Each path below is one point turned by a fixed rotation once a step. After each direction that follows a path, write how fast that rotation turns it, in degrees a step (0 if it stays still).
Each turn is a multiple of 5 degrees from 10 to 175, or 0.
Each row of a path follows its step; steps can be skipped.

step 0: [ 17.6 -20.6   0.1  -4.6   1.0  -0.3  -1.0  -8.8 -13.1  -0.4   5.7 -15.0
 -14.1  15.2  16.3  -4.5  12.0   4.0   6.1 -14.5  -3.0 -21.3   3.1  18.6
  18.1 -15.5 -14.8   3.1  -4.6  11.3 -22.3  -4.6 -24.1   2.8 -20.5]
step 1: [ -8.4  -1.0   2.7 -21.3   7.9  10.5   0.6   2.7   5.4  -1.1  -1.9 -11.1
   4.0  11.5   6.1   3.0  -4.6  18.5   1.9 -28.7  20.1 -27.0   5.1 -12.6
  -7.8  16.0  -2.9 -21.2   3.1  14.4  -4.6   4.8  15.7  -7.1 -24.9]
step 3: [ -7.3   9.7  18.7   2.8   3.6  -4.1   2.0  -2.5   2.0   2.2  23.1 -12.0
  -9.7 -11.2  23.8  -6.7  14.7  11.6   9.1  19.2   9.1   4.6 -15.1 -19.9
 -14.7   3.1 -32.6  10.5  -4.6   1.7   1.1  -3.8 -14.2 -15.8  -7.3]
step 4: [ 19.6   2.0  -2.6  -8.8   5.4   1.2   2.8 -14.9 -11.2 -25.5  22.6  -3.2
 -19.8  -8.3 -13.6  -3.1   6.2  26.8   7.1   9.2  25.3 -12.5  11.3  16.6
   1.7  -1.0 -13.1 -10.6 -12.7   0.9   4.1  -7.1   4.4  -9.0  16.6]
step 5: [ 22.7  10.7 -27.1 -14.4  -3.7  -9.9 -18.0 -12.1 -10.4   9.4   2.1   9.5
   1.6 -13.6   9.8   5.8   4.0 -13.3   7.5 -16.2   8.7 -10.7  -5.1  -0.3
  -4.2  16.5 -13.1 -26.5 -20.1  -3.8  17.5  -6.6 -13.2   0.9 -10.8]
step 7: [ 10.1  11.1  15.8   3.4  14.6  22.5  -4.0  -9.9   3.7   2.0   6.4 -25.6
  -4.7  23.3  -0.2   9.6  14.8  -3.2  -0.4 -18.2  13.8 -14.9   4.3 -25.0
  28.3  -2.3  -9.8   3.9  -7.8  13.8   4.2   0.5  -7.9  -6.3  -5.7]
step 9: [  0.3 -10.7   4.7 -16.3  -2.9  -3.7  -0.9  -0.5   2.5   4.5   4.3  -3.2
   3.6   3.7  23.1  -2.5  24.8  15.6  31.5 -16.0   2.3   1.2   1.6   9.2
 -10.5   1.0 -12.0   0.5  -2.2 -17.3 -21.5 -23.7 -17.2 -16.2  -8.7]
step 10: [ 15.9  -2.8   8.2  -3.6   8.9 -12.4  18.8  12.7  -3.1 -16.6  -0.6 -11.1
  -2.5   1.0  20.6 -10.4  10.3  35.0  -2.9  -6.4   6.0 -13.1   0.7  -6.7
 -17.0  10.4 -21.0 -20.2  -2.4  17.9  13.8   7.7   3.9  -3.0  -3.3]
step 11: [ 29.0  27.0  -4.2  -4.1   8.8 -12.8  -1.5  -4.8   0.6  -5.7  27.2  11.5
   7.5   2.6  -5.4  11.4  -3.7  -0.5  14.2 -14.3  21.0   0.6  -0.7  -3.7
  -9.3   9.0 -14.5  13.0 -12.5  -0.6  16.1   4.2  21.6 -19.5  -3.5]
Speeds:
[ 8.0 -6.5  2.5 -9.1  0.5 -2.0  3.8  7.0  2.7  4.2 -6.3  2.0  4.3 -0.6
  5.9  5.1  0.9  0.1 -4.6 -6.4 -2.5 -7.6 -0.3  4.3 -2.3  5.7  0.8  0.8
 -0.2 -4.2  9.0  3.4  6.7  4.9 -4.1]
80
[-1.7 -4.1 15.8  8.0  4.2 -6.5 -3.8  3.1 -1.0 -7.2  1.6  2.1 -0.4 -1.1
  8.5 -4.9 -0.5 -2.6  3.2 -0.8  3.5 -5.9 -0.3 -0.3  4.0 -0.3 -0.5  0.3
 -0.7 -0.7 -1.1  4.3 -4.9  8.3  4.7]
110
[-5.5  2.5 -1.2  1.2  1.7  2.5  6.1 -5.1  5.7 -3.3 -1.4 -7.8 -3.0 11.7
  0.5  1.3  1.5 10.0 -5.1  4.6  3.3 -4.7  4.5  5.2  1.3  9.1 -0.3  2.7
 -4.8  4.5  3.0  2.3 -2.9  5.2  3.4]
115
[ -7.1  -5.9  -0.8   1.0   3.3  -3.8   1.7  -6.3   0.6   1.0   4.9  -6.9
   0.8  -2.1  -1.0  -0.4   6.5  -6.8  -1.5   2.3  -1.2   0.1  -1.2  -4.8
  -5.6   4.3   0.3 -10.8  10.5   1.2   9.2   4.4  -3.9   0.8  -5.9]
160
[-1.3  8.6  0.5 -0.3 -4.3 -5.9 -5.9 -3.9  3.8 -1.5  9.1  2.9  6.1 -0.2
  0.0  0.4 -6.7 -3.3 -1.6 -6.7 -4.6 -4.1  2.5  3.2 -3.9  5.4 13.1 -2.3
 -5.0  2.7  4.4 -2.3 -1.8 -4.0  3.6]
115
